In the data rows, the value 128 means zero.
Here are some points, one per row:
[151 153  67 145 146 148 130  80 106  73 120  98 100  97 110 127  76 156 141 131 116 163 143 127 125 165  97  56 142 154 146 164 160 121 208 180 196 144 117  91 141 127 124 162 114 140 118 152 102 133  80 156 110  97]
[138 150  66 126 103 115 152 120  82 153  84 135 103 164  85 133 138 171 110  82 129  85 126 171  90 124 107 129 168 157 114 114  94 109 105 123 124  69 114 135  81 108 107 138 108 152  79 108 162 203 106  52 145 132]
[139 214 130  79 126 108 117  96 166  91 109 177 149 180 139 152 113 149 149 114  80 149 101 169 145 141 110 110  94 160 114 114 101 138  92 107 110  91  96 126 166 170  82  98  93 174 172 152 113 113 123 189 119 153]
[117  94 132 102 177 107 139 108 135 151 140  86 120 106 106 173 153 119 122  63 160 164 143 175  83 102 154 126 106 133  96 137 126 138 100  88 158 134 123 143 126  98 131 180  86 135 130 152  27 118 216 131 106 139]
[ 88 123 141 204 107 163 109 130 153 155 148 133 143 127 116  94 156 170 112 124 127 143 140  43 129 202 119 124  90 143 150  80 138  91 186  78 100 125 102 136 125  94  80 115 100 179 137  95 109 138 163 123 137 171]
[159 151 141 173 182 127 102 138 121 192 155 156 125 120 111 110 132 127  92  85  99 116 129 152  94 174 118 139 170 168 206 138 174 106  89 143  63 119 122 121 159 137 118 161 175  95 132 148 154  93 148 155 104  61]
[148  85 144  81  65 131 103 106 102 116  76 113 108  95 107 140 197 129 100 143 111 146 162 108 108 108 148  91 191 101 108 147 154  98 133 150  93  97 153 106 177 147  93 111  93  69 152  73 138 128 159 180 140 165]
[ 67 102 129 116 122  53 121 119 128 107 154 102 133 155 159 163 155 167 164 106 111 168 149  76 133 163 191 150 145 175 154  76 140 110  86 194 157 134 133 145 113 123 144  71 130 104 143 138 128 140  94  96  86  87]
[167 124 128 126  92 125 130 165 106 101 121 140 143 116 174 126 133 146 129 115 106 149 184 159 167 196 119 127 111  86 146 147  60 191 145 125 122  96 134 142  91 103 139 145 221 103 154 104  97 184 166 140  72 144]
[109  94 124 109 120 137 136 114 126 152 136  76 122 156 146  81 119 130 111 101  58 126 161 147 111 113 174 148  84 175  97 167  93 153 157 100 117 159 149  44 183 156 140 131 173 146 151 115 135  99 110  81 196 124]
[137 138 157 161 108 163 132 154 156 117  64 157 160 144 153 121  95 136  86  96 147 127  83 141 137 117 145 115 169 171 174 111 141 181 156 168 124 176 172 179 162 128 155  93 107  89 117 171  70 161 149  94 181 156]
[ 77 191 109 119 157 189 191 139 141 161 110 116 126  91 112 125 130 163 139  86 137  78 176  79 135 104 104 147 102  75 133 118  68 119  99 180 136 155 142  82 117 168 145 116 101  84 112 148 139 107 150 163 116 146]
[141 126 108 142 169 124  76 118 114 143 114 152 165 164 163 106 134 107 129 186 125 143 168 124  56  61 133 170 110 113 141  96 150 134 166 124 133  88 121  84  69 109 128 129 132  98 149 221 140 171 113 153 132 177]
[ 77 104 118  92 109  98 160 128  83 116 118 166 143  79 102 132  83 106  83 146 162 147  58 131 132 117 116 212 123 180 161 121  99 131 177 146 129 130 208  93 121  99  74 115 134 174 103 132 158  90 150 138  68 108]
[ 85 129  76 145 193  94 106 123  78 127 118 173  69  89 141  84  98 110 134 128 106 148 119 130 201  86 142 131 129  79 124  71 121 113 134  98 117  86 127 147 209 127 198 136 112 126 119 100 108 130 124 116 135 130]
[105 114 169 142 105 161 150  95 119 110 209 136 104 144 119 142 125  83 166 109 135 122 124  93 114  58  75  80 147 126 152 149  71 126 143  76 147  75 139 148 165 118  79  83 164  70 120 161 115 110 112  92 128  96]
[148 113 106 181 139 110 140 181 125  79 115 172 137  78 156 223 119 126 153 137  89  79 147  88 131  99 136 134 121 134  79 159 186 147 117 119  72 148  98  91 126 158  88 125 137 150  81 135  90 126 118  90 113 136]
[ 76 152 157 120 173 134 156 144 171 141 123  90 110  83  93 176 173  80 102 151 104 154 135 144 141 130 144  95 166 109 151 133 115 192 134 124 100  99 132 123  79  83 153  95 138 184 132 117 132 126  67 159 197 112]
[162 105 124 195 120 119 142 123 191 132 157 142 156 105 114  85  96  89 187 185  98 130 128 130 108 147 190 116 160 165 101 161  54 135  93 136 129 111 166 148 121 143 150 162  60 131  99 121 169 153 146 142 102 139]
[133 152 108 169 132 106 110 139 104 125 120 109 167 119 113 117 141 134 153 117  78  98 131 135  98  76 103 146 162 101 111 117 124 123 106 141 190 200 147 221 150  79  89 142 185 178 164 109 151  94 106 158 124 174]
[165  92 137 148 137 206 112 112 128  97  89  66 116 142 133 150  96  93 160 131 131 111 107 162 141 163 161 164  92  90 115  56 137 101 109 164 140  57 153 141 103 142  92 126 149 124 109 115 119  57 136 126 178  97]
[ 74 122 139 137  76 137 161 102 129 128 110 112 118  82 163 146 112 183 120 182 107 128 124 148 132 102 102 113  89 163 116 106 178 127 106  64 142 139 130 182  98 165 152 172 149 107 139 151 191 174 170 163 154  74]
[158 174 131 146  74 132 169 158 135 182 124  95 106 134 165  99 122 124 109 138 148 183  59  92 159 139 156 131 133  91 106 151 174 100  46 102 136 130 151  83 132  97 103 160 140 115 153 159  92 148  63 123 103 157]
[154  81 183 152 192  98 126  83 150  96 120 119 120 186 114 118  89 173  57 135 205 123 202 127 179 103 117 118 139 116 102 123 112 130  95  93 109 165 154 125 113 142 102 129 130 126 106  99 137 123  81 158 116 130]
[142 101 147  45 128 136 125 125 182  81 130 124  83 142  76  63 106 131 157 119  80  75 102 105 101 122 129 153 159  87 158 133 160  83 136  88 108 155 149 127  82 144 174  95 153 165 126 130  74 158 137 139 108 112]
[134 136 124 129 135 146  90 115  95 155 128 137 107 144 114  85 203 127 157 211 115 133 121 171 166 149  74 140 120 156 126 145 150 180  80 127 178 174 109  97 117 134 120  59 117 107  54 107  84 107 152 121 125 123]
[147  55  87 135 108 133 129 160 115 144 196 141 136 134 139 161 107 180  92 110 165 116  68 137 116 138 164 107 123 101 187 156 130 140 111 120 180 110  77 121 137 166 164  82 136 160 114 129 168 111 130 178 147 188]
[102 138 150 153 105  67 116 134 133 109 153 113 210 152 151  74 137 149 100  93 109 106  69 135 142  93  98  84  89  98 102 175 161 129 144 178  94  78 130 121  59 105 161 146  99  98 124  82 125  84 137 119 129 113]
[154 195  99  96 145 119 139 134 100  95 148 141 104 154 137 157 107 103  79 196 154 118 132  74  32 171 125 135  61 142 115 153 115 127 105 132 114 147 137 171 156 100 171 119 130  91 131  66 107 123 122 129 161 118]
[151  97 114  78 170 126 141 146 131 143 139 134 144 124 160 134 125 126 181 136 142 202  97  93 155 121  71 159 156 160 170 146 105  99 131 151  98 157  87 151  81 174 102 191 118 103 162  86 125 124 127  96 195 161]
[117 180 170  93 146 161  48 162 132 139 115  99  88 176 156 177 107 147 133 137 117  99 101  94 148 122 162 151 168 119 121 154 120 169 179 101 165 132  99 131 129 101 126 183  89 121 107 119 192 112 154 108  79 115]
[114 140  95 100  94 122 144 144 145 114 158 180 104 170 152 116 151 140 164 149 173 144 190 176 148 139 153 100 120  69 137 159 159 100 137 161  86 159 157 150 142  76 107 145 117 173 111 191 179  97 172  88 163 114]
[138 160 190 137 108 169 121  90 163 112 124 150  96  79 131 119 171 100 112 109 170 177 134 174  86  95 143 134 103 128 119 109 137 108 151 152 128 138  90 140 125 193 176 123 164 155 118  94 159 105  90  63  60 167]
[140 125 150  67 116 146 151 108 107 172 175 153 156  72 164  84 124 117 159 113 192  39 157 154 139 148 169 135 148 147  80  95 154 156 163 122 125 131  84 143 130 105 105 129 104 113 153 107  96 137  65 160 138 104]
[159 107 136 121  84  96 126 189  86 158 123 136 113 152  39 144  89  71 116 135 110 129 134 120 157 134 114  63 109 150  85  52 100 113 143 136 124 181  80 121  92 125 158 131 128 110 155 182 151  96 143 122 115 128]
[147 124  81 127 179 130 106 135 191 131 150  67 174 116 115 155 173 108 110 154 172  91  85 163 156 134 104 119 122  99  95 121 120  93 153 133 130 142 137 102 181 153 116  87 137 121 191 122 148 210 153  89 108  87]
[113  95 170 145  95 101 129 120 106 136  62 142 181 163 110 146 148  67 167  82 166 125 147  89 138 180  69 184 115 112 143 183 153 126 117 113 162 106 117 123 177 138 192 154 114 166 120 145 152 151 103 146 147 105]
These points spread out most along one direction. Take the direction at right angles to it along which they spread out most. Go by this last direction. Where along it does each point below lie, from 0 to 99? The average is 50, and the first point in the table lies past the average. One standard deviation of the points above along it is 16.
[138 160 190 137 108 169 121  90 163 112 124 150  96  79 131 119 171 100 112 109 170 177 134 174  86  95 143 134 103 128 119 109 137 108 151 152 128 138  90 140 125 193 176 123 164 155 118  94 159 105  90  63  60 167] 56
[ 67 102 129 116 122  53 121 119 128 107 154 102 133 155 159 163 155 167 164 106 111 168 149  76 133 163 191 150 145 175 154  76 140 110  86 194 157 134 133 145 113 123 144  71 130 104 143 138 128 140  94  96  86  87] 57
[138 150  66 126 103 115 152 120  82 153  84 135 103 164  85 133 138 171 110  82 129  85 126 171  90 124 107 129 168 157 114 114  94 109 105 123 124  69 114 135  81 108 107 138 108 152  79 108 162 203 106  52 145 132] 57
[ 77 104 118  92 109  98 160 128  83 116 118 166 143  79 102 132  83 106  83 146 162 147  58 131 132 117 116 212 123 180 161 121  99 131 177 146 129 130 208  93 121  99  74 115 134 174 103 132 158  90 150 138  68 108] 99
[102 138 150 153 105  67 116 134 133 109 153 113 210 152 151  74 137 149 100  93 109 106  69 135 142  93  98  84  89  98 102 175 161 129 144 178  94  78 130 121  59 105 161 146  99  98 124  82 125  84 137 119 129 113] 27
[154  81 183 152 192  98 126  83 150  96 120 119 120 186 114 118  89 173  57 135 205 123 202 127 179 103 117 118 139 116 102 123 112 130  95  93 109 165 154 125 113 142 102 129 130 126 106  99 137 123  81 158 116 130] 43
[148 113 106 181 139 110 140 181 125  79 115 172 137  78 156 223 119 126 153 137  89  79 147  88 131  99 136 134 121 134  79 159 186 147 117 119  72 148  98  91 126 158  88 125 137 150  81 135  90 126 118  90 113 136] 41
[147 124  81 127 179 130 106 135 191 131 150  67 174 116 115 155 173 108 110 154 172  91  85 163 156 134 104 119 122  99  95 121 120  93 153 133 130 142 137 102 181 153 116  87 137 121 191 122 148 210 153  89 108  87] 39
[154 195  99  96 145 119 139 134 100  95 148 141 104 154 137 157 107 103  79 196 154 118 132  74  32 171 125 135  61 142 115 153 115 127 105 132 114 147 137 171 156 100 171 119 130  91 131  66 107 123 122 129 161 118] 40
[151 153  67 145 146 148 130  80 106  73 120  98 100  97 110 127  76 156 141 131 116 163 143 127 125 165  97  56 142 154 146 164 160 121 208 180 196 144 117  91 141 127 124 162 114 140 118 152 102 133  80 156 110  97] 66
[ 85 129  76 145 193  94 106 123  78 127 118 173  69  89 141  84  98 110 134 128 106 148 119 130 201  86 142 131 129  79 124  71 121 113 134  98 117  86 127 147 209 127 198 136 112 126 119 100 108 130 124 116 135 130] 68
